One turn sends every row of this set to another row. A few are shown first. Where does it send the rows asked after them?
z211: -.06; .06; .28; .35; .39; .28; .12; -.38; .03; -.25; -.43; .13
z564: .05; .20; .20; .33; .23; .32; -.03; -.52; -.08; -.29; -.27; .08
z390: -.03; .03; .29; .14; .10; .31; .13; -.32; .37; -.42; -.18; .14
z125: -.35; .20; .01; .29; .32; .34; .18; -.22; .22; -.09; -.10; .03
z674: -.10; .27; .17; .41; .18; .39; -.09; -.15; .06; -.52; -.11; -.12
z261: .15; -.12; .09; .04; -.04; .01; .18; .03; .19; -.04; -.20; -.16
z345: .00; .13; .22; .47; .18; .28; -.08; -.25; .25; -.12; .05; -.34
z226: -.02; -.13; .14; -.05; .11; .00; .16; .01; -.08; -.08; -.36; -.26
z894: .25; .07; -.10; -.01; .18; -.10; .02; -.12; -.01; -.19; -.39; -.07
z464: -.18; .13; .19; .01; .09; .32; .19; -.49; .21; -.28; -.13; .09
z357: .08; .05; .09; -.09; .07; -.06; .04; -.08; -.07; -.16; -.46; -.25
z377: .25; -.04; .09; .06; -.03; -.02; .17; -.04; .17; -.01; -.31; -.15
z670: -.35; .15; .13; .10; .34; .19; .08; -.25; .15; -.43; -.06; -.34
z793: -.27; .25; .06; .11; .19; .34; -.11; -.17; .30; -.37; .02; .00
z342: .30; -.10; -.05; .08; .11; -.03; -.10; -.01; .09; -.10; -.18; -.06
z549: .29; .03; -.02; .04; -.01; -.04; .03; -.12; .14; .03; -.28; -.11
z373: -.12; .15; .28; .52; .28; .43; -.08; -.12; .03; -.31; -.21; -.16
z939: -.24; .14; .25; .26; .21; .20; .16; -.14; .29; -.47; -.07; -.36
z677: -.26; .25; .28; .22; .23; .22; .13; -.40; .09; -.11; -.45; .11
z175: .12; -.07; .14; -.09; .04; .00; .18; -.08; -.05; -.13; -.37; -.28
z369: -.37; .17; .10; .10; .49; .13; -.11; -.25; .17; -.26; -.14; -.25
z540: -.34; .12; .08; .17; .33; .34; .02; -.12; .39; -.21; -.07; .06
z935: .01; .28; .29; .25; -.02; .26; -.09; -.35; .28; -.37; -.23; .13
z627: .14; -.06; .01; .07; .26; -.09; -.05; .02; -.10; -.20; -.43; -.11
z821: -.07; .17; -.04; .49; .53; .13; .01; -.25; .23; -.17; -.12; -.09
z918: .32; -.03; -.07; .00; .15; -.05; -.02; -.12; .07; -.06; -.28; -.06
z949: -.28; .02; .35; .02; .24; .33; .06; -.41; .19; -.08; -.29; .07
z244: .02; .00; -.01; .00; -.10; .03; .27; -.06; .03; -.08; -.31; -.27
z740: -.27; .26; .01; .31; .53; .07; -.10; -.21; .23; -.17; -.21; -.12
z557: .24; .08; -.19; .09; .12; -.05; -.08; -.09; -.05; -.20; -.33; -.10
z480: -.02; .09; -.02; .01; .09; -.05; .04; -.05; -.15; -.14; -.49; -.25
z860: .16; .02; .04; -.05; .19; -.11; .01; -.03; -.03; -.20; -.48; -.12
z18: .04; .14; .01; .52; .36; .24; .00; -.33; .17; -.13; .04; -.21
z944: .19; -.01; .07; .01; -.06; .01; .27; -.09; .04; -.09; -.34; -.24
z580: .10; .07; .37; .27; .18; .35; -.23; -.40; .12; -.28; -.23; .06
z206: .21; .05; -.11; .08; -.13; .00; .02; -.06; .18; -.04; -.20; -.13
z202: -.14; .12; .17; .21; .24; .41; -.16; -.15; .21; -.52; -.01; -.07
z813: -.27; .06; .13; .39; .41; .43; .13; -.21; .08; -.02; -.15; -.06
z88: -.22; .23; .18; .50; .27; .42; .01; -.22; -.04; -.09; -.19; -.16
z6: -.13; .20; .30; .41; .08; .23; .03; -.15; .32; -.29; -.04; -.37

z813 turns into z88
z345 turns into z6
z244 turns into z226
Now these:
z894 turns into z918
z935 turns into z390

